Each row has a name. Each question is about the rows just above it.

k_188: [117 161  89 140 125  86  88 130 153 136  81  94  94 112 129 142 101  94
 153 158 104  92 159 113 153 131 170 114 127  85 153 104 176  86 164 103
 174 177  85 136 135 116 165 114 102  82 145 138 117 159 178 163 168 120
  94 159 104 112 170 118]
k_296: [133 144 154  94 134 101  91 103 139 100 146 166 101 125 167 115 159 170
  91 144 150  78 123 162 180 113 124  95 108 118  87 122 118  82  80 109
 169 123  81 145 135 165 116 136  82 102 114  90 132 104 172  82  88  88
 168 123 123 173 151 129]
k_943: [174  92 109 176 131 113 127 169 136  79 120 165 130 124 135  81 156  77
 167  87  85 127 163  87 168 159 172 133 163 131 166  80 162 180  97  90
 152 108 154 125 128 180 149 148 135  81 167  87  97 126 101 120 146 173
  92 175 141 121 140 156]
k_925: [168 101 130 110  78 141 145 147 149 153  91 127  89 116 110 134  99 143
 110 111 140 149 124 163 124 132  83  91  95 145 123 159 113 153 123 136
 171 143  76 180 121  85 171 172 166 133 151 109  81 118 165 150 154 114
 177  90 178 167 107 159]
k_59: [168  79 142 105 176 137 123  90  87 111  94 120  92 101 124 104 113 170
 106 160 130 101 104 162  88 163 144 168 104  85 163 103  83 122  91 149
 110  90 157 169 160 154  91 128 170  99  94 138 161 110 155  98 160 146
  98 140 122  85 111  90]
k_444: [ 93 153 137  83 113 159 140 150 105 159 102  93 115 114 152 126 116 131
 110 140 104 110 148 164 107  92  97 131  78 172 119 114 173 126 136 177
 128 106 130 138 173  79 121 140  96 147  83 149 177 107 155 158 153 119
 153 158  76  87  98  99]
k_339: [ 97  81 138 148 154 105  80 118 129 179  85 123 114 154 164 156  84 132
 119 176 109 139  83 118 175  86 169 113  77 173  82 171 135 114 177 114
 140 147 143 129 148 132  91 128 170 122 134 111  82 148 148 130  95 159
  77  80  82  84 142 113]
k_351: [ 96 123 129 167 132  93 154 109 156 116  94  84 178 162 151 146  97  79
  93 179 172 133 128  82  99  89 156 138 126  81 165 112 173 123  78  81
  98  94 128 159  78 121 137 138 139  80 118 150 125 160 132 162 179 133
 142  95 112  97  96 117]
k_262: [156 131  86 100 123 120 136 110  98 150 118 128 124 160 128 168 156  87
 133 117 176 100 123 169  95  92 100  90  79 137  77 103  81  82 145  81
 174 139  77 103  77 109 155 114 120  92  82 101 144  88 157 109 160 132
  85 142  92 130 118 109]
The next 3 entries after [136 135 116 165 114 102  82 145]: -> [138 117 159]
What are the next 3 entries after [110 111 140 149 124 163]? -> [124 132  83]

k_943: [123 144 118 136 148 145 147]
k_262: [120 124  95 173 133 141  99]
k_339: [107 177 123 110 118 130 134]
k_351: [127 120 105 164 146 145 122]
k_925: [132 120 105 137 150 142 148]
k_296: [127 120 105 164 146 144 104]
k_59: [128 117 119 145 121 126 106]
k_11: [127 105 120 101 122 113 140]
k_573: [144 106 164  90 109 103 133]
k_444: [140 121 164  84 119 110 150]
Whose row is [127 120 105 164 146 144 104]? -> k_296
Whose row is [127 120 105 164 146 145 122]? -> k_351
Give the next 3 entries after [140 121 164]. -> [ 84 119 110]
Give the next 3 entries after [120 124  95]. -> [173 133 141]
The next 3 entries after [121 164  84]: -> [119 110 150]

k_188: [135  89 124 123 144 153 146 123 117]
k_201: [132 114 153 166 115 123 119  98 111]
k_59: [142  80 119 123 164 162 157 128 112]
k_11: [132 124 141 130 119 128 128 100 126]
k_943: [157 121 152 126 139 116 103  84 109]
k_262: [136  88 125 123 145 154 148 125 115]
k_339: [162 124 151 125 141 119 101  83 107]
k_296: [153 115 166 114 132 108 114  85 117]
Give the next 3 entries after [123 145]. -> [154 148 125]
Give the next 3 entries after [153 115 166 114 132]. -> [108 114  85]

k_188: [143 126 117 124 143 133 153  75]
k_262: [122 123 145 136 121 152 135 109]
k_925: [120 126  72 136 121 153 103 137]
k_943: [128 132  97 150 139 125 107 113]
k_11: [123 124 104 120 129 115 108 141]
The next 3 entries after [128 132  97 150]: -> [139 125 107]
Whose row is [122 123 145 136 121 152 135 109]? -> k_262

k_11: [134 117 113 130 123 109 132 117 135 104 136 136 125 120 110 147  97  92
 121 114 132 136 106 136 136 147 115 109 104 132 130 131 127 165 136  75
 150 134 162 160 141 122 144 111 110]
k_925: [ 99 126 140 133 115 143 133  88 128 106 151 107 110 128 154  69 101 132
 127 136 101 119 129 118 126 129 156 120 126 134 133 146 137 136 143 137
  98 102 138 153 121 131 114 162 151]
k_188: [131 140 152 136 144 130 118 112 136 133  97 120 143 112 134 134 115 142
 142 119 155 139 111 133 113 135 119 136  99 126 138 133 115 143 133  88
 125 175 145 116 109 111 157  96  88]
Give the next 3 entries after [ 99 126 138 133 115 143 133  88]. -> [125 175 145]
Give the next 3 entries after [132 136 106 136 136]. -> [147 115 109]
Give the next 3 entries after [126 138 133 115 143 133  88 125 175 145 116 109]. -> [111 157  96]

k_925: [130 130 132 133 132 132 131 129 129 130 130 131 131 132 132 134 135 137
 141 143 148 154 163 170 174 176 179 180 183 181 178 133 172 168 158 157
 153 147 141 138 136 135 134 132 131 131 130 129 129 129 129]
k_296: [130 130 132 133 132 132 131 129 129 130 130 131 131 132 132 134 135 137
 141 143 148 154 163 170 174 176 179 180 183 181 178 176 172 168 158 157
 153 147 141 138 136 135 134 132 131 131 130 129 129 129 129]
k_59: [132 134 135 137 139 143 150 159 164 168 171 176 177 180 179 180 178 175
 172 168 164 159 152 147 142 140 138 136 134 133 132 130 130 130 131 130
 130 130 131 131 131 131 131 130 130 130 130 129 130 130 131]
k_339: [131 132 134 135 136 139 141 148 155 159 161 168 172 177 179 182 182 180
 179 178 174 170 162 154 146 143 140 138 135 134 132 132 130 131 132 131
 130 130 131 131 131 130 131 130 130 131 129 129 129 129 130]
k_444: [132 134 135 137 139 143 150 159 164 168 171 176 177 180 179 180 178 175
 172 168 164 159 152 147 142 140 138 136 134 133 132 130 130 130 131 130
 130 130 131 131 131 131 133 132 131 131 130 129 129 129 129]
k_351: [130 130 132 133 132 132 131 129 129 130 130 131 131 132 132 134 135 137
 141 143 148 154 163 170 174 176 179 180 183 181 178 176 172 168 158 157
 153 147 141 138 136 145 134 132 131 131 130 129 129 129 129]
The next 3 entries after [145 134 132 131 131 130]: -> [129 129 129]
Whose row is [130 130 132 133 132 132 131 129 129 130 130 131 131 132 132 134 135 137
 141 143 148 154 163 170 174 176 179 180 183 181 178 176 172 168 158 157
 153 147 141 138 136 145 134 132 131 131 130 129 129 129 129]? -> k_351

k_943: [184 122 128 158 181 131 100 116  86]
k_925: [122 128 158 181 130 131 100 116  86]
k_262: [126 158 181 131  99 185 152  81  84]
The next 3 entries after [158 181 130 131]: -> [100 116  86]
The next 3 entries after [122 128 158 181 131]: -> [100 116  86]
What are the next 3 entries after [128 158 181 131]? -> [100 116  86]

